Each path below is one point turned by a fixed rotation once a step. After each direction that follows a path, write how fast that rotation turns it, in deg/step (0 if it stays still).
Each turn is a multiple of 5 degrees from 10 to 175, or 0.
Each row of a path follows its step; steps can be skipped.

step 1: [  1   3 -11  -3   0   1 -14   3  -4 -15  -1   3   6  -3   0 -14   4  12
  -4  -2  -5   4  18  12  -6   1  -7  -5  -9  -4   1  -3   6   3  -7 -18
   3   7   1  -5   2  -9 -12 -14  12  17   9 -11   0  15 -19   9 -17   4
 -19  -2  -2   0  -4  11   2  12  -9 -19   1  -3  -2  -9  -7   8  -8   7
   5   7  -6   2  -5 -20  -4   3  -1   4   1 -15   6  17]
step 5: [  8   3  -1 -13 -17 -18  -4   2  -1  -3   7 -13  -1  -1 -17   9  -9  16
   8   1  11  -6   8   5   3   4  -3   3  -4   3  -2   0  10 -12  -9  -8
   2   0   5   2  -6  19   2  14   3  18 -11   3 -16  13  -4  12   1   5
   1  -1   0   3  -4   2  -1   2  -1 -11  -6  25  23  -1   6  -5 -12  -6
   0  12   1  12   3  -1 -11  -5  -2  17  -2   4 -12   0]
step 9: [ -8  -3   0  15   0  -6  11   9   0 -14  -1 -17   1   5  -7  -4  -2  -1
  -2   8   0 -11  18  18 -10  -2   0   7   0  15  -7   4   3 -16  -6  -6
  10   8  15   3   5  11   2  -7 -12   6   1 -10   5  -7   2  -4  20 -13
   7   2   7 -12   4  -2   5   0   4  -5  13  -8  -2   6   6   9 -13  -7
   1   2 -16  22   4   5  -6   0   5 -15 -10  -5 -17  -9]
step 15: [ -4  -2  15  -2   9 -10  12  12  -6  -3  -2   3  -5 -12  -7  12   5   8
  12   5   0 -17  14  13  -2  14   7  -1   1   9   5  -9  -1  -3 -16   0
 -16  16  -8   4   1   2 -13   1   3   8   7 -13   5  -3  -2   3  12   3
  17 -10   0   2   2  -8 -15  -5  10  -6   4  -1  -9  -8 -10 -14 -11  -1
   2  -8   8  10   4 -16  16  -8  -3 -20   6  -5 -10  -1]
step 16: [  4 -12  -4  -9 -14  -1 -15  -2  -4   0  -5   0  -4   0   4 -11  -5   1
  -5 -21   5   4  -1   0  11   1  -4  -2  -5   9  -4   2  -1  12  -1   1
   1   9   0  -5 -15  -8 -12 -13   5  -2   3  -2 -11  12 -27  -7 -12  -4
  -8  -1  10   7 -11 -17  -9  15  12  -8   5   0  -8  10   8   8 -10   6
  -4   9  17  16 -16  -4  14   7  13   3   2 -13  -3  -3]
step 21: [ -5   1   8  -4  -9  10  -2   6  -4   4  12   1   5  -1 -12   4   1 -21
  -5 -14   7  -4   3  28 -19   8  -8   4  -7   5   0 -11 -10   8  -3   3
   4  13  12   5   8  -2 -16   2   2   1  -2 -14   8  -7  -3  -5   4   2
   4  12  22  -7  -2   4  -5 -13   4 -18   5   1  -5  -8  -5  -8  -2   2
   2  -7 -17  -5  10  -5  -2  -4  21  -5  -8  -3  -2   6]
step 23: [ 16   3  -4   4   2  -9  16  -4   4  14  12   7   1  11 -11  10  -6   8
 -13 -15  -4  -6  -2  -6  -3  26   0   8   1   1   9  -5  10   0  14  10
   4  12  -3  12  12  -5   6   4  -8   1  -3   9  18  -5   5   2  -6  -5
   4  16   7  -6 -16  -2   1   4 -14  -2  -3  11 -15  -7   9   1   3  -2
  -2 -13   0   3  13   7   2  -1   8  10  -9  -3 -21  -6]
[-2 -4  4 -1  1 -2  0 -1  0  0  2  0 -1  1  3  0  0 -3  1  3 -1 -3 -1  3
  2 -1 -2 -4 -1  3 -1 -4  0  2 -1 -1 -1 -1 -5  0  3  0  0 -3 -2 -2  6 -2
  2  0  0 -2  3  0  0  2 -1 -2  2  0  2 -4  2 -2  0  1 -1  2  0 -1 -2  1
  2  2 -3  2  2  0 -1 -1  0  1 -1 -1  2 -2]	120
[-1  1 -2  2  0  0  1 -1 -2  1 -2  1 -1 -1 -1  1  3  2 -1  1 -2 -3  3  1
 -3  1 -1 -2 -1  0  1  2  1  3 -1 -2 -2  5 -1 -1  1  2  3 -2 -1 -1  1 -1
  1 -1  1 -2 -1 -4 -1  2  2  0  4 -4 -2  0  0  0  3 -6 -3 -3 -2 -1 -1 -1
 -1  0  0 -3  2  0 -4 -2 -1  1  0  3 -3  2]	125
